50 stands for zero in the data rows.
Here are some numbered points:
[62. 46. 41. 32. 41. 53. 61. 62. 48. 82. 43. 53. 56. 43. 64. 72. 66. 53.
 56. 48. 49. 50. 46. 59.] 0
[74. 49. 69. 50. 42. 68. 59. 63. 34. 37. 56. 75. 54. 13. 46. 52. 57. 51.
 42. 31. 33. 33. 74. 45.] 1
[46. 50. 39. 44. 48. 44. 43. 57. 59. 64. 34. 39. 37. 66. 62. 61. 54. 49.
 52. 57. 58. 62. 39. 51.] 2
[50. 70. 60. 58. 43. 57. 49. 45. 46. 23. 31. 58. 39. 31. 54. 33. 57. 52.
 42. 34. 39. 45. 53. 36.] 3
[61. 53. 52. 69. 53. 60. 42. 53. 44. 56. 75. 62. 77. 45. 42. 44. 53. 40.
 70. 21. 35. 36. 63. 51.] 4
[63. 62. 73. 38. 34. 59. 60. 45. 34. 32. 36. 57. 43. 25. 52. 42. 62. 51.
 36. 49. 37. 35. 59. 46.] 5
[74. 37. 77. 46. 51. 53. 65. 54. 25. 67. 93. 82. 99. 22. 36. 45. 53. 42.
 59. 19. 31. 11. 76. 59.] 6
[50. 45. 81. 34. 53. 39. 76.  8. 47. 31. 65. 42. 62. 44. 35. 42. 48. 50.
 42. 72. 50. 31. 43. 56.] 7
[49. 64. 42. 38. 43. 46. 40. 58. 55. 62. 34. 43. 38. 56. 62. 54. 60. 48.
 47. 52. 55. 58. 42. 47.] 8
[74. 63. 72. 70. 42. 74. 46. 58. 17. 23. 63. 75. 69. 15. 33. 31. 58. 53.
 54. 21. 30. 23. 78. 34.] 9
[61. 76. 27. 60. 36. 60. 32. 63. 38. 76. 27. 57. 50. 42. 68. 60. 65. 59.
 64. 30. 53. 50. 51. 46.] 10
[51. 71. 71. 49. 40. 51. 45. 39. 38. 23. 34. 53. 30. 33. 47. 31. 55. 53.
 37. 52. 41. 43. 53. 37.] 11
[57. 22. 35. 46. 60. 57. 66. 68. 48. 78. 68. 54. 69. 56. 52. 81. 43. 47.
 54. 48. 55. 63. 49. 61.] 12
[60. 29. 21. 40. 52. 53. 46. 86. 59. 96. 55. 58. 63. 57. 68. 85. 55. 47.
 61. 40. 58. 55. 51. 69.] 13
[41. 41. 56. 34. 52. 36. 64. 33. 68. 51. 43. 31. 39. 67. 52. 52. 51. 46.
 43. 75. 52. 56. 36. 59.] 14
[30. 49. 33. 49. 61. 32. 34. 41. 65. 56. 55. 37. 49. 78. 48. 41. 38. 46.
 56. 58. 61. 57. 37. 54.] 15
[51. 76. 78. 53. 40. 52. 51. 28. 37.  9. 42. 53. 31. 31. 42. 26. 51. 56.
 32. 50. 38. 42. 56. 36.] 16
[63. 46. 30. 42. 49. 55. 49. 74. 48. 79. 39. 48. 48. 49. 68. 80. 60. 49.
 58. 50. 53. 63. 48. 52.] 17
[57. 24. 52. 35. 54. 50. 62. 69. 46. 77. 66. 57. 79. 50. 50. 74. 45. 54.
 55. 49. 57. 47. 52. 64.] 18
[52. 53. 37. 69. 57. 54. 34. 61. 37. 44. 74. 55. 62. 56. 37. 41. 37. 51.
 63. 45. 50. 47. 65. 48.] 19
[41. 43. 61. 38. 55. 40. 65. 29. 61. 28. 42. 28. 26. 57. 48. 55. 45. 49.
 35. 82. 57. 64. 37. 47.] 20
[43. 35. 69. 62. 58. 48. 57. 37. 45. 37. 90. 65. 79. 49. 21. 34. 32. 48.
 52. 44. 44. 31. 64. 52.] 21
[46. 72. 17. 55. 39. 53. 25. 71. 52. 73. 22. 50. 32. 54. 69. 56. 59. 57.
 53. 41. 57. 59. 45. 46.] 22
[65. 70. 56. 65. 39. 66. 44. 63. 24. 27. 45. 65. 41. 29. 47. 40. 51. 58.
 51. 40. 41. 43. 69. 36.] 23
[42. 62. 56. 47. 49. 46. 55. 34. 61. 30. 24. 43. 31. 40. 64. 39. 55. 54.
 35. 47. 46. 59. 40. 42.] 24
[43. 50. 45. 47. 53. 43. 56. 45. 62. 53. 41. 43. 46. 55. 53. 47. 52. 50.
 51. 53. 52. 57. 41. 54.] 25
[51. 28. 39. 28. 55. 39. 60. 59. 64. 79. 53. 27. 61. 75. 56. 73. 60. 51.
 60. 71. 63. 49. 36. 68.] 26
[56. 47. 22. 66. 53. 55. 31. 79. 46. 92. 61. 61. 76. 55. 56. 65. 53. 48.
 70. 28. 54. 52. 57. 50.] 27
[50. 51. 37. 52. 49. 52. 48. 57. 52. 63. 45. 55. 59. 42. 59. 52. 57. 50.
 56. 32. 53. 46. 46. 52.] 28
[34. 76. 44. 81. 53. 51. 18. 43. 48. 25. 45. 48. 34. 60. 40. 24. 39. 47.
 54. 44. 52. 54. 53. 34.] 29
[40. 31. 42. 32. 62. 35. 61. 43. 71. 69. 49. 32. 46. 71. 52. 68. 48. 44.
 50. 81. 62. 64. 29. 63.] 30
[39. 62. 45. 55. 52. 47. 44. 34. 52. 48. 48. 39. 48. 58. 45. 41. 47. 55.
 51. 58. 57. 49. 44. 47.] 31
[44. 74. 40. 69. 46. 53. 28. 57. 47. 41. 37. 54. 31. 49. 50. 37. 47. 57.
 53. 44. 51. 54. 51. 34.] 32
[45. 41. 36. 46. 54. 46. 45. 62. 52. 69. 54. 47. 57. 57. 53. 65. 51. 47.
 56. 54. 59. 54. 47. 56.] 33
[31. 65. 45. 51. 53. 41. 34. 40. 61. 40. 46. 35. 30. 67. 48. 38. 43. 50.
 46. 61. 59. 59. 38. 45.] 34
[42. 31. 62. 42. 67. 31. 55. 28. 54. 49. 86. 50. 87. 65. 30. 33. 37. 44.
 51. 49. 50. 31. 49. 60.] 35
[37. 34. 69. 52. 66. 39. 64. 22. 57. 31. 80. 47. 66. 55. 24. 34. 34. 45.
 50. 56. 49. 38. 49. 50.] 36
[50. 66. 59. 52. 42. 54. 56. 36. 55. 28. 23. 49. 30. 33. 59. 36. 60. 55.
 34. 41. 42. 57. 47. 41.] 37
[56. 31. 89. 24. 50. 46. 88. 31. 46. 25. 62. 53. 62. 34. 40. 52. 47. 46.
 29. 70. 35. 41. 49. 60.] 38
[43. 57. 68. 48. 44. 50. 61. 27. 50. 17. 39. 42. 29. 44. 41. 33. 53. 49.
 36. 68. 47. 51. 50. 40.] 39
[65. 54. 51. 32. 33. 55. 60. 68. 42. 64. 19. 50. 31. 36. 69. 67. 66. 52.
 39. 57. 45. 56. 49. 51.] 40
[69. 60. 48. 35. 29. 58. 54. 64. 46. 65. 18. 46. 29. 43. 76. 67. 79. 52.
 47. 48. 40. 60. 47. 51.] 41
[68. 40. 68. 45. 51. 57. 59. 57. 27. 65. 84. 78. 99. 26. 40. 48. 53. 43.
 55. 20. 36. 20. 74. 57.] 42
[57. 66. 63. 60. 40. 63. 46. 48. 32. 30. 40. 58. 42. 28. 50. 35. 53. 53.
 45. 44. 40. 47. 60. 36.] 43
[23. 70. 19. 42. 45. 33. 35. 38. 76. 52. 10. 18.  1. 81. 72. 49. 53. 57.
 44. 80. 73. 78. 19. 46.] 44
[41. 42. 50. 20. 46. 37. 67. 35. 74. 55. 31. 24. 24. 73. 66. 63. 59. 42.
 44. 83. 58. 67. 21. 63.] 45
[33. 64. 58. 63. 52. 46. 42. 27. 50. 20. 48. 49. 34. 55. 39. 22. 38. 51.
 45. 51. 49. 50. 49. 34.] 46
[52. 54. 29. 54. 50. 52. 44. 65. 56. 67. 44. 57. 58. 47. 62. 57. 57. 52.
 59. 32. 51. 52. 46. 49.] 47
[40. 62. 42. 61. 47. 48. 31. 53. 56. 46. 42. 48. 34. 54. 54. 42. 49. 59.
 53. 47. 56. 56. 47. 43.] 48
[57. 61. 72. 55. 47. 55. 57. 32. 50. 31. 54. 51. 44. 43. 48. 40. 60. 44.
 57. 46. 36. 44. 53. 51.] 49
[50. 15. 52.  9. 56. 35. 87. 41. 78. 79. 57. 29. 57. 73. 60. 79. 60. 42.
 48. 83. 52. 57. 27. 80.] 50
[53. 36. 48. 50. 54. 52. 57. 55. 45. 56. 74. 60. 74. 50. 37. 52. 46. 50.
 58. 46. 47. 39. 63. 53.] 51
[34. 28. 44. 46. 66. 33. 48. 43. 64. 79. 80. 45. 87. 78. 38. 53. 38. 43.
 64. 50. 58. 42. 46. 67.] 52
[63. 35. 41. 42. 54. 51. 59. 63. 47. 84. 67. 66. 90. 40. 54. 67. 62. 48.
 62. 24. 46. 41. 59. 55.] 53
[41. 54. 62. 44. 54. 38. 56. 17. 51. 37. 57. 40. 51. 55. 36. 38. 45. 51.
 49. 63. 52. 42. 41. 51.] 54
[74. 28. 58. 28. 46. 59. 70. 84. 38. 73. 50. 65. 77. 32. 62. 81. 57. 64.
 42. 50. 52. 49. 62. 66.] 55
[77. 58. 57. 39. 33. 68. 54. 72. 28. 65. 34. 66. 50. 20. 62. 67. 73. 58.
 50. 39. 38. 39. 65. 45.] 56
[38. 52. 47. 59. 53. 48. 43. 39. 53. 34. 55. 45. 38. 59. 42. 37. 40. 50.
 50. 60. 53. 52. 48. 46.] 57
[54. 40. 76. 54. 50. 57. 60. 49. 32. 24. 64. 63. 74. 34. 37. 39. 39. 58.
 38. 49. 48. 43. 66. 48.] 58
[32. 31. 52. 65. 74. 29. 51. 22. 72. 52. 98. 40. 77. 85. 32. 39. 33. 38.
 68. 53. 52. 46. 41. 66.] 59
[41. 43. 67. 54. 60. 41. 57. 20. 67. 37. 70. 35. 54. 67. 36. 38. 46. 40.
 57. 56. 48. 48. 42. 59.] 60
[54. 17. 27. 39. 61. 48. 51. 64. 62. 76. 67. 52. 65. 65. 56. 75. 45. 42.
 60. 47. 61. 52. 46. 67.] 61
[53. 43. 15. 51. 49. 52. 38. 78. 56. 99. 43. 51. 61. 60. 68. 75. 62. 46.
 70. 32. 55. 55. 46. 56.] 62
[44. 55. 64. 74. 59. 58. 39. 39. 43.  4. 55. 53. 34. 45. 35. 34. 31. 49.
 38. 44. 49. 45. 59. 39.] 63
[36. 36. 68. 40. 63. 39. 60. 38. 55. 31. 54. 41. 52. 65. 40. 45. 34. 61.
 33. 75. 63. 60. 44. 55.] 64
[52. 64. 44. 59. 47. 55. 40. 56. 47. 48. 36. 51. 34. 48. 56. 50. 52. 50.
 49. 51. 52. 57. 54. 43.] 65
[39. 29. 73. 41. 58. 38. 73. 26. 62. 29. 72. 48. 55. 53. 30. 42. 40. 47.
 40. 69. 48. 41. 50. 56.] 66
[88. 30. 52. 17. 35. 66. 85. 83. 43. 96. 37. 73. 77. 13. 79. 94. 85. 50.
 48. 23. 33. 38. 57. 62.] 67
[22. 64. 49. 66. 58. 33. 35. 11. 57. 19. 51. 30. 36. 73. 30. 18. 33. 53.
 50. 69. 63. 54. 36. 41.] 68
[66. 24. 59. 36. 57. 52. 70. 60. 43. 77. 81. 67. 92. 38. 39. 62. 53. 47.
 58. 37. 40. 33. 64. 63.] 69
[52. 72. 79. 53. 39. 54. 46. 32. 35. 10. 48. 58. 43. 31. 36. 19. 49. 52.
 36. 51. 41. 37. 59. 34.] 70
[51. 52. 42. 55. 49. 54. 41. 75. 38. 53. 49. 60. 62. 49. 59. 56. 43. 62.
 49. 41. 60. 58. 60. 52.] 71
[64. 58. 68. 28. 32. 55. 70. 40. 55. 43. 19. 41. 19. 38. 66. 63. 76. 48.
 38. 63. 37. 51. 41. 57.] 72
[49. 24. 46. 47. 68. 43. 56. 45. 55. 75. 90. 58. 91. 66. 37. 58. 35. 39.
 64. 45. 52. 41. 52. 66.] 73
[46. 45. 44. 44. 54. 41. 45. 52. 59. 54. 53. 36. 50. 69. 49. 49. 55. 47.
 52. 57. 54. 52. 38. 54.] 74
[48. 32. 61. 26. 53. 40. 75. 27. 66. 54. 57. 31. 49. 57. 52. 60. 58. 41.
 48. 75. 48. 53. 37. 68.] 75
[55. 56. 67. 41. 41. 57. 64. 44. 46. 30. 36. 47. 28. 34. 53. 46. 60. 53.
 37. 62. 45. 49. 49. 45.] 76
[58. 35. 41. 42. 51. 48. 56. 64. 48. 78. 63. 60. 75. 46. 54. 61. 54. 48.
 61. 42. 51. 42. 53. 57.] 77
[48. 32. 48. 50. 57. 48. 58. 53. 49. 58. 75. 52. 71. 55. 38. 54. 44. 46.
 60. 48. 52. 45. 58. 58.] 78
[66. 52. 28. 45. 43. 58. 46. 76. 44. 81. 33. 52. 43. 46. 73. 75. 62. 51.
 53. 44. 55. 62. 50. 52.] 79
[45. 52. 43. 45. 50. 47. 54. 51. 56. 51. 40. 47. 42. 48. 55. 48. 55. 53.
 50. 45. 52. 55. 40. 51.] 80
[28. 63. 26. 45. 49. 40. 37. 44. 67. 55. 18. 31. 13. 75. 62. 47. 49. 55.
 46. 71. 65. 68. 27. 47.] 81
[48. 67. 45. 70. 46. 58. 27. 57. 39. 39. 36. 54. 38. 47. 51. 38. 48. 54.
 51. 42. 51. 53. 55. 41.] 82
[57. 55. 71. 50. 43. 52. 51. 47. 33. 30. 44. 54. 45. 35. 43. 40. 52. 53.
 36. 55. 45. 43. 59. 45.] 83
[68. 62. 99. 54. 37. 67. 68. 27. 25.  0. 50. 66. 36. 14. 30. 26. 53. 56.
 32. 51. 28. 30. 70. 29.] 84
[43. 83. 14. 56. 35. 52. 21. 59. 50. 71.  8. 38. 25. 60. 75. 57. 62. 59.
 64. 49. 61. 65. 34. 44.] 85
[39. 38. 33. 32. 55. 37. 57. 54. 66. 66. 50. 35. 43. 70. 54. 63. 49. 47.
 49. 72. 62. 59. 36. 61.] 86
[62. 42. 66. 49. 52. 55. 62. 51. 36. 53. 61. 59. 66. 34. 42. 51. 48. 45.
 50. 46. 43. 43. 60. 51.] 87
[52. 56. 73. 57. 48. 53. 60. 31. 53. 29. 54. 49. 48. 45. 47. 42. 57. 44.
 53. 50. 35. 43. 49. 52.] 88
[70. 61. 53. 40. 30. 61. 60. 64. 45. 68. 26. 55. 38. 36. 70. 67. 74. 47.
 52. 41. 39. 53. 50. 55.] 89
[62. 60. 66. 65. 41. 65. 43. 57. 33. 30. 55. 74. 56. 26. 43. 36. 50. 54.
 50. 26. 35. 33. 73. 38.] 90
[44. 21. 73. 40. 64. 39. 70. 39. 55. 39. 78. 44. 76. 60. 33. 47. 33. 53.
 39. 73. 59. 45. 53. 61.] 91
[64.  8. 60. 38. 67. 46. 84. 46. 55. 78. 99. 66. 99. 42. 38. 64. 49. 40.
 59. 28. 42. 24. 57. 71.] 92
[22. 41. 16. 59. 62. 42. 36. 59. 67. 66. 68. 56. 76. 74. 56. 56. 29. 45.
 65. 38. 59. 65. 41. 68.] 93
[31. 56. 44. 37. 52. 34. 42. 38. 62. 49. 38. 34. 31. 70. 58. 45. 48. 51.
 42. 68. 60. 56. 31. 52.] 94
[36. 59. 72. 49. 50. 44. 55. 15. 55. 10. 45. 35. 29. 55. 34. 25. 40. 54.
 33. 72. 49. 51. 42. 43.] 95
[38. 40. 56. 29. 54. 39. 61. 37. 63. 45. 54. 31. 40. 67. 47. 47. 42. 49.
 41. 82. 57. 60. 38. 56.] 96
[65. 59. 45. 35. 32. 58. 50. 63. 55. 67. 17. 42. 22. 45. 74. 66. 75. 49.
 48. 49. 47. 57. 44. 54.] 97
[59. 45. 52. 46. 49. 55. 58. 53. 46. 62. 61. 57. 65. 40. 51. 56. 54. 46.
 54. 42. 49. 45. 56. 53.] 98
[74. 61. 99. 55. 35. 70. 74. 30. 20.  0. 54. 71. 45.  5. 29. 25. 54. 55.
 31. 48. 26. 22. 79. 31.] 99
[46. 53. 49. 60. 53. 50. 35. 46. 41. 53. 68. 61. 73. 49. 42. 35. 44. 47.
 59. 31. 49. 37. 57. 52.] 100
[35. 57. 71. 46. 48. 39. 56. 22. 55.  9. 46. 33. 21. 52. 37. 29. 43. 51.
 32. 75. 50. 52. 41. 41.] 101
[54. 51. 73. 46. 46. 54. 62. 37. 48. 13. 38. 48. 26. 39. 44. 42. 46. 52.
 30. 62. 48. 51. 54. 42.] 102
[68. 30. 61. 45. 47. 58. 70. 56. 41. 74. 82. 73. 90. 32. 43. 63. 56. 53.
 60. 35. 39. 30. 68. 61.] 103
[39. 49. 54. 56. 59. 43. 48. 28. 63. 38. 67. 42. 58. 67. 40. 38. 43. 39.
 60. 52. 49. 47. 45. 57.] 104
[25. 34. 55. 55. 73. 30. 51. 16. 65. 33. 78. 33. 58. 75. 25. 35. 26. 43.
 53. 72. 60. 55. 37. 56.] 105
[71. 66. 43. 53. 33. 65. 37. 76. 36. 64. 32. 66. 45. 25. 65. 63. 66. 55.
 55. 24. 37. 47. 66. 41.] 106
[73. 54. 58. 69. 46. 66. 47. 61. 30. 58. 70. 77. 79. 29. 46. 49. 58. 46.
 67. 12. 31. 30. 74. 49.] 107
[57. 24. 52. 49. 58. 54. 69. 55. 45. 57. 68. 53. 66. 48. 48. 70. 38. 47.
 46. 46. 52. 58. 55. 59.] 108
[33. 70. 29. 70. 52. 41. 28. 44. 68. 50. 39. 32. 29. 79. 57. 38. 49. 48.
 63. 46. 57. 65. 38. 45.] 109
[56. 22. 48. 52. 60. 55. 68. 56. 53. 62. 69. 51. 69. 53. 46. 70. 41. 48.
 51. 55. 58. 60. 53. 55.] 110
[42. 40. 15. 49. 58. 43. 39. 71. 62. 91. 56. 52. 64. 67. 61. 67. 51. 48.
 67. 37. 61. 59. 42. 59.] 111
[73. 56. 45. 65. 41. 73. 48. 74. 25. 54. 40. 65. 46. 24. 63. 68. 54. 56.
 48. 29. 46. 58. 68. 39.] 112
[28. 67. 38. 55. 52. 36. 29. 37. 62. 40. 33. 32. 18. 72. 56. 37. 39. 50.
 46. 65. 66. 69. 33. 43.] 113
New points follow, each followed by the number of its nearest point above.
[32. 80. 12. 94. 57. 55.  3. 65. 39. 42. 59. 47. 38. 82. 47. 26. 27. 58.
 69. 38. 62. 63. 63. 36.] >> 29
[24. 71. 33. 82. 56. 45. 11. 44. 56. 29. 47. 41. 29. 73. 40. 19. 35. 52.
 53. 47. 61. 61. 47. 34.] >> 29
[25. 71. 40. 66. 50. 46. 22. 48. 51. 21. 17. 33.  9. 65. 53. 28. 36. 61.
 36. 65. 67. 74. 40. 36.] >> 113
[53. 69. 62. 45. 37. 54. 60. 39. 51. 21. 15. 48. 19. 30. 64. 39. 62. 52.
 31. 45. 42. 55. 47. 38.] >> 37
[52. 30. 71. 35. 57. 40. 72. 30. 61. 51. 69. 38. 60. 59. 42. 53. 52. 40.
 51. 65. 44. 44. 42. 63.] >> 75
[47. 66. 64. 65. 44. 48. 46. 29. 51. 26. 45. 49. 35. 47. 43. 32. 48. 49.
 48. 50. 42. 44. 49. 41.] >> 46
[37. 29. 46. 29. 57. 34. 64. 46. 69. 61. 57. 27. 39. 75. 53. 63. 45. 50.
 48. 87. 61. 62. 34. 64.] >> 30
[27. 29. 42. 38. 67. 24. 56. 26. 88. 63. 68. 23. 50. 92. 49. 55. 40. 38.
 61. 75. 63. 64. 25. 71.] >> 30
[41. 22. 46. 40. 63. 37. 60. 49. 63. 74. 75. 42. 75. 70. 46. 64. 45. 46.
 57. 59. 62. 47. 41. 65.] >> 52
[62. 27. 81. 27. 52. 49. 89. 35. 49. 42. 59. 43. 54. 34. 41. 62. 52. 48.
 38. 72. 45. 46. 50. 59.] >> 38
[58. 50. 55. 63. 54. 60. 48. 51. 33. 47. 77. 67. 81. 37. 32. 40. 48. 50.
 62. 26. 39. 27. 70. 48.] >> 4
[48. 65. 38. 54. 48. 55. 37. 59. 49. 54. 36. 50. 36. 49. 59. 50. 54. 56.
 50. 50. 50. 58. 49. 42.] >> 65
[61. 52. 31. 62. 47. 57. 30. 73. 46. 83. 54. 64. 67. 48. 58. 65. 61. 49.
 72. 21. 46. 44. 62. 55.] >> 27
[47. 51. 19. 58. 53. 52. 40. 70. 59. 70. 31. 41. 38. 66. 66. 69. 47. 49.
 51. 53. 65. 76. 42. 48.] >> 2
[49. 48. 37. 58. 55. 48. 38. 59. 54. 69. 56. 49. 61. 56. 48. 58. 47. 48.
 60. 49. 52. 57. 48. 52.] >> 33
[45. 32. 76. 28. 54. 41. 76. 32. 64. 27. 52. 41. 34. 50. 45. 54. 44. 46.
 30. 78. 51. 53. 44. 55.] >> 20
[54. 48. 68. 42. 46. 51. 64. 46. 50. 30. 44. 49. 33. 40. 47. 51. 54. 51.
 35. 56. 52. 49. 51. 49.] >> 76
[43. 52. 59. 30. 44. 46. 61. 36. 62. 39. 33. 32. 21. 57. 52. 52. 58. 52.
 37. 78. 56. 61. 36. 51.] >> 20
[72. 62. 61. 66. 41. 68. 48. 56. 39. 54. 57. 70. 70. 29. 53. 50. 68. 44.
 64. 20. 28. 33. 66. 50.] >> 107
[58. 50. 76. 51. 45. 54. 60. 41. 41. 31. 49. 56. 43. 36. 44. 47. 54. 49.
 40. 55. 41. 40. 55. 44.] >> 83
[68. 27. 71. 33. 48. 56. 75. 54. 46. 47. 65. 61. 62. 34. 48. 66. 50. 48.
 39. 50. 42. 38. 57. 56.] >> 87
[34. 56. 44. 39. 48. 37. 40. 43. 60. 51. 34. 35. 29. 66. 59. 44. 50. 51.
 44. 62. 60. 56. 38. 51.] >> 94
[44. 54. 73. 45. 46. 46. 65. 27. 50. 10. 41. 46. 25. 45. 37. 32. 47. 52.
 35. 72. 47. 51. 49. 42.] >> 39
[27. 50. 13. 47. 53. 37. 29. 68. 70. 69. 21. 27. 21. 87. 68. 65. 46. 54.
 49. 72. 76. 81. 32. 54.] >> 81
[54. 57. 41. 56. 44. 57. 41. 59. 46. 57. 39. 53. 44. 44. 55. 56. 53. 50.
 53. 48. 49. 59. 52. 41.] >> 65
[77. 44. 72. 49. 39. 68. 61. 67. 30. 44. 53. 75. 57. 10. 52. 55. 60. 49.
 43. 31. 33. 34. 74. 45.] >> 1
[70. 54. 33. 49. 43. 59. 48. 77. 47. 76. 29. 58. 45. 40. 71. 75. 63. 51.
 54. 43. 48. 57. 53. 48.] >> 79
[25. 56. 17. 53. 54. 40. 22. 66. 66. 71. 28. 29. 30. 84. 64. 57. 45. 57.
 49. 63. 73. 79. 33. 51.] >> 81
[40. 42. 46. 30. 50. 37. 64. 39. 77. 68. 37. 22. 32. 79. 66. 68. 62. 43.
 52. 76. 55. 68. 24. 66.] >> 45
[72. 49. 64. 54. 42. 67. 55. 64. 30. 44. 55. 74. 58. 17. 51. 54. 58. 51.
 49. 33. 36. 35. 73. 46.] >> 1
[30. 59. 41. 86. 64. 49. 17. 42. 47. 23. 65. 58. 49. 62. 27. 20. 23. 48.
 57. 34. 54. 46. 60. 34.] >> 29
[52. 72. 58. 60. 39. 58. 47. 45. 42. 28. 29. 59. 34. 32. 54. 33. 55. 53.
 43. 40. 42. 49. 55. 32.] >> 3
[62.  0. 50.  6. 71. 41. 91. 60. 71. 95. 89. 46. 89. 63. 53. 99. 43. 37.
 47. 65. 56. 46. 41. 88.] >> 50
[69. 32. 54. 44. 47. 58. 63. 64. 43. 77. 74. 74. 85. 32. 47. 64. 58. 54.
 58. 34. 40. 31. 66. 57.] >> 103
[60. 38. 56. 26. 47. 46. 71. 56. 55. 68. 39. 45. 47. 45. 60. 73. 60. 49.
 45. 66. 51. 56. 43. 57.] >> 0
[30. 56. 39. 60. 54. 40. 37. 41. 57. 41. 50. 35. 33. 69. 42. 34. 37. 54.
 49. 64. 58. 60. 43. 45.] >> 34
[61. 56. 30. 62. 44. 58. 39. 68. 45. 76. 50. 58. 59. 52. 60. 59. 61. 47.
 68. 25. 46. 46. 54. 52.] >> 47
[29. 50. 28. 71. 62. 39. 27. 43. 63. 52. 68. 43. 54. 76. 38. 35. 31. 46.
 62. 45. 61. 55. 46. 48.] >> 15
[26. 54. 16. 49. 50. 38. 27. 63. 68. 64. 22. 28. 21. 84. 70. 57. 40. 55.
 52. 68. 75. 81. 30. 53.] >> 81
[49. 41. 65. 42. 54. 44. 62. 26. 53. 47. 61. 44. 60. 50. 38. 42. 46. 51.
 47. 61. 46. 39. 47. 57.] >> 54
[44. 88. 11. 60. 39. 59. 22. 77. 44. 41. 16. 27.  0. 73. 77. 50. 45. 58.
 49. 69. 60. 75. 50. 42.] >> 85
[55. 38. 44. 41. 52. 48. 61. 61. 50. 74. 62. 55. 67. 50. 51. 64. 56. 52.
 58. 48. 50. 45. 53. 58.] >> 77
[74. 47. 67. 54. 44. 67. 60. 62. 30. 38. 54. 74. 52. 15. 47. 51. 53. 52.
 36. 33. 34. 36. 67. 44.] >> 1
[45. 50. 34. 38. 46. 45. 47. 54. 57. 73. 34. 41. 46. 60. 62. 62. 59. 53.
 48. 59. 54. 56. 38. 60.] >> 2
[49. 32. 68. 31. 56. 39. 77. 31. 63. 49. 59. 38. 54. 59. 49. 57. 52. 41.
 48. 71. 46. 49. 39. 64.] >> 75
[42. 44. 68. 45. 57. 43. 64. 27. 55. 26. 50. 36. 32. 56. 40. 44. 37. 45.
 38. 77. 54. 59. 48. 46.] >> 20
[ 5. 85.  0. 73. 50. 32.  1. 49. 74. 35. 10. 11.  0. 99. 66. 32. 34. 55.
 50. 80. 81. 91. 24. 34.] >> 44
[64. 47. 31. 55. 46. 62. 40. 83. 37. 83. 56. 67. 76. 41. 59. 68. 61. 49.
 62. 24. 49. 45. 59. 54.] >> 27
[60. 20. 79. 21. 52. 47. 87. 44. 52. 46. 64. 52. 57. 36. 46. 61. 50. 48.
 31. 63. 41. 40. 48. 64.] >> 38
[47. 53. 63. 70. 57. 54. 45. 53. 31. 25. 64. 64. 72. 44. 35. 35. 35. 60.
 48. 40. 51. 44. 68. 45.] >> 58
[38. 60.  5. 65. 54. 40. 13. 75. 59. 92. 53. 52. 65. 78. 65. 51. 49. 49.
 72. 28. 64. 53. 42. 54.] >> 111
[29. 69. 40. 83. 52. 45. 18. 45. 53. 26. 48. 51. 32. 64. 38. 23. 35. 50.
 53. 41. 56. 56. 53. 34.] >> 29
[46. 46. 68. 63. 65. 56. 50. 33. 50.  1. 68. 55. 44. 45. 29. 40. 27. 46.
 40. 50. 51. 40. 56. 41.] >> 63
[68. 23. 99. 26. 49. 58. 99. 27. 42. 13. 56. 45. 42. 23. 40. 60. 43. 48.
 15. 79. 45. 50. 55. 48.] >> 38
[59. 18. 63. 38. 64. 45. 79. 46. 54. 73. 93. 64. 99. 41. 40. 58. 48. 42.
 62. 24. 40. 32. 55. 67.] >> 92
[54. 39. 72. 57. 57. 54. 55. 52. 37. 27. 66. 60. 71. 41. 31. 40. 33. 57.
 41. 49. 52. 44. 63. 50.] >> 58
[58. 47. 69. 44. 46. 59. 61. 47. 45. 29. 48. 55. 39. 35. 45. 46. 49. 51.
 35. 50. 42. 44. 58. 47.] >> 83
[59. 61. 14. 48. 40. 63. 34. 89. 47. 95. 17. 53. 37. 46. 80. 82. 67. 54.
 61. 38. 57. 67. 52. 44.] >> 79
[58. 30. 39. 49. 56. 52. 62. 71. 51. 88. 74. 67. 95. 43. 55. 69. 55. 43.
 69. 20. 44. 37. 53. 63.] >> 53
[56. 70. 64. 65. 38. 57. 53. 43. 43. 25. 33. 63. 41. 26. 51. 32. 55. 53.
 43. 30. 36. 41. 53. 35.] >> 3
[53. 42. 74. 52. 52. 55. 58. 54. 35. 34. 56. 60. 67. 39. 43. 43. 42. 59.
 42. 52. 54. 48. 62. 48.] >> 58
[55. 24. 45. 27. 55. 39. 63. 55. 62. 82. 57. 31. 66. 66. 54. 70. 58. 48.
 53. 60. 55. 48. 35. 69.] >> 26
[59. 44. 72. 49. 46. 57. 66. 48. 41. 26. 53. 63. 43. 27. 46. 46. 49. 52.
 38. 46. 37. 41. 62. 46.] >> 83
[29. 19. 20. 33. 71. 26. 56. 39. 73. 99. 78. 29. 93. 96. 44. 74. 41. 46.
 73. 64. 72. 52. 23. 82.] >> 52
[71. 73. 48. 52. 30. 69. 42. 71. 31. 57. 25. 70. 44. 19. 65. 55. 70. 58.
 50. 34. 39. 44. 63. 41.] >> 106
[35. 30. 29. 50. 68. 34. 42. 50. 63. 77. 80. 45. 82. 77. 41. 50. 36. 46.
 64. 48. 62. 46. 38. 64.] >> 52
